Each row has a name. After each piece below comes the name of the row it's from, unless a question asks for something else. Each question is about the rows just above it.

z_998: 78  32  32  63  164  120  143
z_322: 153  32  142  104  21  49  12
z_960: 122  80  106  56  117  70  21
z_736: 27  138  35  63  158  120  145
z_408: 33  142  100  63  136  80  32
Which row holds 142  32 read backwards?
z_322
Which row holds 32  80 read backwards?
z_408
Which row holds 21  70  117  56  106  80 read backwards?
z_960
Which row holds 63  32  32 read backwards?
z_998

z_279: 94  107  104  105
z_302: 59  128  135  108
z_754: 90  179  149  123
z_35: 137  120  131  139
z_225: 120  130  139  106
z_399: 63  135  120  121
z_428: 74  195  141  142
Which row holds this, read backwards? 120  135
z_399
120  135  63 is which row, read backwards?
z_399
Which row holds this, read backwards? 131  120  137
z_35
Which row holds this, read backwards? 139  131  120
z_35
Which row holds this, read backwards? 104  107  94
z_279
139  131 is which row, read backwards?
z_35

z_181: 25  57  24  96  143  16  37  14  29  79  17  92  88  21  140  27  65  146  35  149  32  30  133  41  141  146  138  27  47  148  149  147
z_105: 92  88  21  140  29  65  146  35  64  153  80  164  157  93  168  89  164  80  166  73  79  159  106  171  67  91  82  169  163  75  63  60
z_125: 41  144  42  139  158  33  40  38  31  130  29  148  144  54  158  32  136  35  166  43  51  163  58  156  42  36  37  171  143  44  38  34
z_693: 25  57  24  96  143  16  37  14  29  79  17  92  88  21  140  27  65  146  35  149  149  30  133  41  141  146  138  27  47  148  149  147
166  35  136  32  158  54  144  148 is which row, read backwards?
z_125
25  57  24  96  143  16  37  14  29  79  17  92  88  21  140  27  65  146  35  149  32  30  133  41  141  146  138  27  47  148  149  147 is in which row?
z_181
25  57  24  96  143  16  37  14  29  79  17  92  88  21  140  27  65  146  35  149  149  30  133  41  141  146  138  27  47  148  149  147 is in which row?
z_693
Where do 92  88  21  140  29  65  146  35  64  153  80  164  157  93  168  89  164  80  166  73  79  159  106  171  67  91  82  169  163  75  63  60 appear?
z_105

z_515: 62  128  94  76  51  26  72
z_46: 87  104  103  148  65  77  85
z_547: 77  62  128  96  88  114  85
z_788: 63  95  132  82  90  145  87
z_450: 83  150  108  116  119  121  171
77  62  128  96  88  114  85 is in which row?
z_547
96  128  62 is which row, read backwards?
z_547
Which row holds this, read backwards? 85  77  65  148  103
z_46
88  96  128  62 is which row, read backwards?
z_547
103  104  87 is which row, read backwards?
z_46
Which row holds this, read backwards? 65  148
z_46

z_387: 103  125  92  117  74  110  121
z_613: 103  113  97  117  82  110  114
z_219: 97  96  134  101  130  115  29
z_192: 97  101  130  102  123  113  40
z_331: 103  108  121  74  117  92  110
Which row holds 130  101  134  96 read backwards?
z_219
Which row holds this, read backwards? 114  110  82  117
z_613
Which row holds this, read backwards? 121  110  74  117  92
z_387
asked: 97  96  134  101  130  115  29
z_219

z_390: 72  93  105  54  95  102  144  121  114  85  133  79  137  62  105  83  100  108  120  84  129  86  132  97  150  89  82  108  135  95  95  66  127  109  89  117  86  139  74  107  93  71  94  89  131
z_616: 132  84  75  116  88  114  69  119  94  92  93  81  102  75  105  59  65  99  138  67  106  64  122  113  129  84  72  125  112  83  114  84  132  84  75  116  88  114  67  119  59  100  92  83  87
z_565: 145  119  119  174  111  103  64  107  115  127  77  94  54  144  111  124  98  104  127  109  40  100  89  131  33  97  111  127  88  136  96  148  105  126  137  109  134  92  150  142  77  142  127  97  51
z_175: 75  75  108  68  112  113  119  127  93  94  88  83  100  78  108  51  58  102  150  64  107  59  127  120  132  85  69  135  112  81  122  89  140  81  71  120  90  113  65  127  51  109  93  82  80
z_829: 122  90  113  65  127  51  109  93  104  92  93  81  102  75  105  59  65  99  138  67  106  64  122  113  129  84  72  125  112  83  114  84  132  84  75  116  88  114  67  119  59  100  92  83  87
65  59  105  75  102  81  93  92  104  93 is which row, read backwards?
z_829
Which row holds this, read backwards? 89  122  81
z_175
Which row holds this, read backwards? 93  109  51  127  65  113  90  120
z_175
Where do 122  90  113  65  127  51  109  93  104  92  93  81  102  75  105  59  65  99  138  67  106  64  122  113  129  84  72  125  112  83  114  84  132  84  75  116  88  114  67  119  59  100  92  83  87 appear?
z_829
Which row holds 111  174  119  119  145 read backwards?
z_565
Which row holds 89  150  97  132  86 read backwards?
z_390
asked: 132  84  75  116  88  114  69  119  94  92  93  81  102  75  105  59  65  99  138  67  106  64  122  113  129  84  72  125  112  83  114  84  132  84  75  116  88  114  67  119  59  100  92  83  87
z_616

z_58: 92  116  155  94  82  6  100  54  105
z_807: 148  118  152  19  43  87  53  167  174
z_94: 148  118  152  133  97  70  132  65  143
z_695: 63  26  19  43  87  53  167  172  56
z_732: 132  54  43  65  55  119  70  165  177
6  82  94  155  116  92 is which row, read backwards?
z_58
65  43  54  132 is which row, read backwards?
z_732
Which row holds this, read backwards? 174  167  53  87  43  19  152  118
z_807
asked: 148  118  152  133  97  70  132  65  143
z_94
87  43  19  152  118  148 is which row, read backwards?
z_807
177  165  70  119  55 is which row, read backwards?
z_732

z_53: 120  119  95  62
z_339: 76  50  98  82
z_180: 76  50  53  79
z_772: 109  104  92  86
z_784: 86  52  37  60
z_984: 82  61  35  22
z_134: 90  93  113  135
z_750: 153  128  99  109
z_915: 70  61  59  60
z_563: 103  85  65  62
Which row holds this, read backwards? 35  61
z_984
95  119 is which row, read backwards?
z_53
22  35 is which row, read backwards?
z_984

z_682: 67  114  141  126  52  52  165  117  27  50  72  130  159  69  82  136  78  55  45  58  89  71  159  176  68  105  122  75
z_864: 68  151  112  166  119  123  171  93  86  158  84  108  115  115  109  146  119  100  100  108  119  118  116  138  154  99  87  117
z_269: 99  118  97  53  76  49  127  94  47  84  145  38  108  84  108  112  101  120  69  65  20  86  83  135  103  61  70  102
z_417: 76  80  97  126  51  57  106  94  56  52  67  122  108  74  47  113  83  43  39  72  100  68  146  134  58  116  127  70
z_346: 98  114  101  66  78  58  124  97  55  83  133  56  110  86  104  111  100  112  72  71  39  88  92  132  99  71  80  100
z_198: 102  50  74  155  61  81  53  92  111  52  83  153  73  95  18  104  101  33  48  105  148  79  166  106  48  159  168  75
z_20: 126  110  87  34  96  68  95  97  83  97  168  27  86  99  120  96  112  145  96  85  25  100  65  108  111  65  71  115
z_796: 72  108  128  154  89  106  138  111  83  92  52  157  137  93  87  122  89  61  85  96  142  94  145  130  90  123  124  86
z_490: 81  88  101  117  44  41  117  97  41  47  86  108  115  73  50  122  88  51  30  63  79  66  150  152  59  110  126  74
Which row holds this, read backwards? 132  92  88
z_346
Which row holds 81  88  101  117  44  41  117  97  41  47  86  108  115  73  50  122  88  51  30  63  79  66  150  152  59  110  126  74?
z_490
Which row holds this, read backwards? 115  108  84  158  86  93  171  123
z_864
Which row holds this, read backwards? 52  92  83  111
z_796
Which row holds 134  146  68  100  72  39  43  83  113  47 read backwards?
z_417
111  92 is which row, read backwards?
z_198

z_849: 23  93  92  88  104
z_159: 129  137  93  88  87
z_865: 90  92  98  86  96
z_779: 64  116  88  120  119
z_930: 111  75  129  95  91
z_352: 122  54  154  192  84
z_384: 111  75  129  137  91
z_726: 120  57  150  185  85
Which row holds 192  154  54  122 read backwards?
z_352
Which row holds 88  93 read backwards?
z_159
91  137  129 is which row, read backwards?
z_384
Which row holds 91  95  129 read backwards?
z_930
The row with 111  75  129  137  91 is
z_384
Which row holds 185  150  57 read backwards?
z_726
88  92  93 is which row, read backwards?
z_849

z_596: 98  158  90  104  127
z_823: 150  112  105  55  73
z_421: 90  85  77  98  69
z_671: 60  128  104  149  145
z_317: 113  92  95  145  104
z_531: 150  55  112  105  95
z_410: 63  60  98  157  129
z_7: 85  118  119  112  72
z_876: 180  75  178  66  72
z_744: 63  60  98  59  75
Which row holds 55  105  112  150 read backwards?
z_823
105  112  55 is which row, read backwards?
z_531
157  98  60  63 is which row, read backwards?
z_410
145  149  104 is which row, read backwards?
z_671

z_552: 137  126  129  61  79  113  129  65  147  19
z_649: 57  125  92  129  79  124  149  86  86  88
z_40: 42  72  104  79  79  89  127  40  118  123
z_980: 42  78  155  106  79  125  109  133  54  151
Which row holds this, read backwards? 54  133  109  125  79  106  155  78  42
z_980
149  124  79  129  92  125 is which row, read backwards?
z_649
Which row holds this, read backwards? 149  124  79
z_649
125  57 is which row, read backwards?
z_649
Which row holds this, read backwards? 79  61  129  126
z_552

z_133: 108  128  62  45  154  18  156  118  59  144  182  166  109  148  77  164  45  179  49  126
z_241: 41  52  79  32  82  154  115  16  72  32  155  43  161  133  183  167  162  24  89  156
z_260: 41  24  56  51  143  145  115  68  88  93  38  118  181  36  90  82  12  109  137  186
z_130: 60  32  16  82  155  32  79  52  115  154  72  43  17  147  46  12  69  102  98  106
z_194: 113  52  79  32  82  154  115  16  72  32  155  43  161  133  183  167  162  24  89  156
Which row holds 113  52  79  32  82  154  115  16  72  32  155  43  161  133  183  167  162  24  89  156?
z_194
32  155  82  16 is which row, read backwards?
z_130

z_938: 105  112  79  81
z_21: 107  112  107  98
z_112: 144  107  112  79
z_266: 107  112  129  98
asked: 107  112  107  98
z_21
Which row holds 79  112  107 read backwards?
z_112
112  107  144 is which row, read backwards?
z_112
81  79  112 is which row, read backwards?
z_938
98  129 is which row, read backwards?
z_266
Which row holds this, read backwards? 107  144
z_112
Which row holds this, read backwards? 129  112
z_266

z_894: 86  110  118  76
z_113: 122  76  120  169
z_808: 76  122  120  76
Which row holds this, read backwards? 76  120  122
z_808
The row with 122  76  120  169 is
z_113
Which row holds 120  122  76 read backwards?
z_808
Which row holds 110  86 read backwards?
z_894

z_56: 148  53  37  32  42  166  150  46
z_347: 156  134  176  42  132  141  38  167
z_978: 28  54  169  122  171  131  27  143
z_281: 169  137  137  176  55  34  29  92
z_25: 141  139  158  94  45  183  37  46
z_476: 28  122  169  54  53  55  175  30
54  169  122  28 is which row, read backwards?
z_476
Which row holds 53  54  169 read backwards?
z_476

z_639: 118  115  60  106  102  131  110  99  118  82  120  118  120  116  17
z_554: 109  88  137  81  99  121  121  80  108  127  115  107  60  129  116
z_213: 105  124  109  119  79  21  122  96  109  133  132  117  132  93  115
z_9: 109  124  21  132  119  109  79  133  116  67  114  113  113  108  45
z_542: 109  124  21  132  119  109  79  133  122  96  105  121  101  99  114
Which row holds this, read backwards? 116  133  79  109
z_9
107  115  127  108  80  121  121  99  81 is which row, read backwards?
z_554
The row with 109  124  21  132  119  109  79  133  122  96  105  121  101  99  114 is
z_542
Which row holds this, read backwards? 102  106  60
z_639
Which row holds this, read backwards? 105  96  122  133  79  109  119  132  21  124  109
z_542
Which row holds 93  132  117  132  133  109  96  122  21  79 read backwards?
z_213

z_925: 38  104  85  144  90  61
z_917: 120  116  87  106  121  114
z_636: 18  161  39  41  36  114
z_624: 146  45  150  132  116  140
z_458: 61  114  146  173  72  91
z_579: 42  132  140  150  45  116
z_298: 103  95  80  115  96  92
z_871: 32  165  73  97  56  109
85  104  38 is which row, read backwards?
z_925
Which row holds 173  146 read backwards?
z_458
116  45  150  140  132 is which row, read backwards?
z_579
Which row holds 114  61 read backwards?
z_458

z_327: 121  103  83  115  177  102  76  100  98  89
z_939: 149  86  85  81  102  91  90  97  76  92
z_98: 128  103  110  86  144  107  87  149  85  84
z_610: 97  76  90  81  149  98  77  131  108  106
z_583: 143  101  99  113  81  84  79  137  106  107
z_345: 149  149  98  90  81  76  97  91  102  106
Which row holds 98  149  81  90  76 read backwards?
z_610
Which row holds 81  90  98 read backwards?
z_345
Which row holds this, read backwards? 102  91  97  76  81  90
z_345
Which row holds 84  81 read backwards?
z_583
107  106 is which row, read backwards?
z_583

z_948: 115  93  66  80  96  97  96
z_294: 64  108  103  89  95  103  110
z_464: 103  88  121  88  94  107  108
z_69: 22  104  103  42  96  99  103
z_344: 61  108  102  93  120  115  118
z_584: 89  97  88  184  100  93  91
z_95: 102  61  108  152  96  97  89
z_299: 160  79  52  106  87  83  82
89  103 is which row, read backwards?
z_294
89  97  96  152  108 is which row, read backwards?
z_95
103  99  96  42  103  104 is which row, read backwards?
z_69
102  108  61 is which row, read backwards?
z_344
Which row holds this, read backwards? 108  61  102
z_95
Which row holds this, read backwards? 97  96  80
z_948
Which row holds 96  152  108 read backwards?
z_95

z_874: 54  120  142  125  123  133  101  109  69  119  75  87
z_123: 83  121  136  105  108  120  102  104  117  119  100  53
z_49: 115  103  97  115  134  120  114  104  135  123  107  35
z_496: 89  119  133  92  101  95  97  104  155  122  68  44
z_652: 71  103  172  105  133  130  99  103  147  104  63  41
z_625: 66  109  153  100  121  101  83  115  147  113  17  59
z_333: 54  119  178  115  119  142  122  84  104  110  107  61
z_855: 115  103  97  115  134  120  114  104  135  110  48  64
z_380: 58  97  152  119  150  127  81  124  114  105  13  70
z_691: 59  100  157  124  151  133  109  104  114  108  48  66
z_465: 70  110  160  108  124  129  99  105  126  109  77  51
Which row holds this, read backwards? 107  123  135
z_49
124  81  127 is which row, read backwards?
z_380
Which row holds this, read backwards? 48  110  135  104  114  120  134  115  97
z_855
Which row holds 117  104  102  120  108  105  136  121  83 read backwards?
z_123

z_719: 154  118  131  72  109  125  73  113  130  132  96  100  79
z_92: 171  90  85  82  141  119  67  191  81  97  77  121  85
z_686: 101  83  32  90  107  113  42  134  104  162  71  134  129
z_950: 51  79  73  132  96  72  139  98  164  90  106  98  114
z_34: 87  97  53  89  90  113  49  93  92  161  81  123  129
z_495: 164  121  111  55  107  142  29  116  21  135  82  116  91
z_941: 78  80  49  109  103  92  86  120  132  130  86  118  123
z_959: 90  124  143  92  77  105  107  40  69  93  116  81  91
z_148: 51  78  84  138  100  64  158  102  171  71  112  90  107
asked: 78  80  49  109  103  92  86  120  132  130  86  118  123
z_941
Which row holds 98  106  90  164  98  139 read backwards?
z_950
Which row holds 161  92  93  49 read backwards?
z_34

z_588: 39  159  112  119  31  44  93  141  30  140  48  67  143  125  143  124  39  133  106  49  38  24  30  110  137  29  155  41  126  87  57  124  36
z_152: 132  174  136  87  132  66  101  134  115  113  135  158  169  105  80  131  149  76  150  71  154  81  93  163  150  122  131  65  27  57  124  87  116
z_258: 101  134  115  114  135  158  104  100  147  87  142  150  126  92  64  106  158  74  126  132  164  148  142  136  110  151  87  135  53  121  113  139  144
Which row holds 158  135  113  115  134  101 read backwards?
z_152
Which row holds this, read backwards? 87  124  57
z_152
Which row holds this, read backwards? 135  87  151
z_258
Which row holds this, read backwards? 142  87  147  100  104  158
z_258
The row with 132  174  136  87  132  66  101  134  115  113  135  158  169  105  80  131  149  76  150  71  154  81  93  163  150  122  131  65  27  57  124  87  116 is
z_152

z_332: 126  134  69  57  82  68  69  70  131  64  115  70  77  131
z_189: 60  60  147  142  79  60  96  59  144  56  125  62  77  144
z_467: 57  69  134  126  82  68  69  70  131  64  115  70  84  134
z_728: 65  135  134  79  65  89  61  59  144  56  125  62  77  144
z_486: 70  65  135  135  79  65  89  61  132  64  115  67  70  48
57  69  134  126  82  68  69  70  131  64  115  70  84  134 is in which row?
z_467
Which row holds this, read backwards? 61  89  65  79  135  135  65
z_486

z_667: 102  119  61  114
z_295: 187  113  152  150
z_16: 61  119  102  150
Which row holds this, read backwards? 150  152
z_295
Which row holds 102  119  61  114?
z_667
Which row holds this, read backwards? 150  152  113
z_295
Which row holds this, read backwards? 113  187
z_295

z_619: 85  30  101  153
z_631: 101  85  30  64
z_400: 85  30  101  106
z_999: 8  160  61  48
z_248: 85  30  44  106
z_708: 49  95  80  42
z_372: 35  97  65  55
z_783: 95  80  66  88
Which row holds this, read backwards? 64  30  85
z_631
Which row holds 153  101  30 read backwards?
z_619
Where do 85  30  101  106 appear?
z_400
asked: 85  30  101  153
z_619
Which row holds this, read backwards? 30  85  101
z_631

z_71: 61  61  132  59  78  54  118  74  112  109
z_230: 96  68  117  153  125  67  95  125  97  92
z_268: 100  140  76  133  133  82  109  113  105  89
z_976: 119  102  75  69  116  86  96  74  122  114
z_646: 78  34  147  20  65  42  96  68  118  72
z_676: 67  137  138  145  117  64  92  96  97  86
118  68  96 is which row, read backwards?
z_646
Which row holds 137  67 read backwards?
z_676
Which row holds this, read backwards? 113  109  82  133  133
z_268
Which row holds 42  65  20  147  34 read backwards?
z_646
Which row holds 74  118  54  78  59  132 read backwards?
z_71
Which row holds 109  112  74  118  54  78  59  132 read backwards?
z_71
Which row holds 89  105  113  109  82  133  133 read backwards?
z_268

z_335: 122  123  76  60
z_753: 132  108  107  83
z_922: 122  126  76  60
z_314: 125  76  126  57
z_679: 141  112  88  75
z_444: 89  109  124  81
z_545: 101  112  88  93
Which row holds this, read backwards? 126  122
z_922
The row with 101  112  88  93 is
z_545
asked: 122  126  76  60
z_922
Which row holds this, read backwards? 109  89
z_444
Which row holds this, read backwards? 93  88  112
z_545

z_426: 138  75  106  131  130  25
z_15: 75  138  107  75  59  153
z_283: 146  100  128  123  137  104
Which row holds 104  137  123  128  100 read backwards?
z_283
asked: 75  138  107  75  59  153
z_15

z_461: 116  99  140  58  107  170  107  133  52  85  63  53  87  92  118  96  63
z_764: 131  114  81  29  159  127  134  94  55  85  92  129  96  98  66  134  112
z_838: 113  89  67  25  173  116  143  97  97  90  104  100  81  110  61  135  106
z_129: 72  77  91  143  73  118  37  81  98  128  81  78  142  93  156  82  146
z_216: 124  116  121  137  48  44  49  102  82  116  116  158  83  104  123  94  139
Which row holds 116  82  102  49  44  48  137  121  116 read backwards?
z_216
66  98  96 is which row, read backwards?
z_764

z_484: 149  66  117  100  112  117  58  96
z_880: 180  97  47  82  49  63  97  114
z_770: 119  85  63  134  65  64  51  99
z_742: 63  136  65  149  136  137  85  99
65  134 is which row, read backwards?
z_770
Which row holds 51  64  65 read backwards?
z_770
Which row holds this, read backwards? 137  136  149  65  136  63
z_742
99  51  64  65  134 is which row, read backwards?
z_770
Which row holds 100  117  66  149 read backwards?
z_484
65  134  63 is which row, read backwards?
z_770

z_878: 70  32  63  47  107  84  123  98  82  102
z_835: 120  81  64  78  78  80  151  82  119  81
z_368: 107  83  123  47  107  84  98  123  82  102
123  84  107 is which row, read backwards?
z_878
102  82  98  123 is which row, read backwards?
z_878

z_65: 31  120  157  145  30  79  132  100  108
z_562: 31  120  157  145  30  79  132  106  108
z_982: 32  119  159  138  28  76  132  98  101
z_350: 120  31  157  145  30  79  132  100  109
The row with 31  120  157  145  30  79  132  106  108 is
z_562
Which row holds 98  132  76 read backwards?
z_982

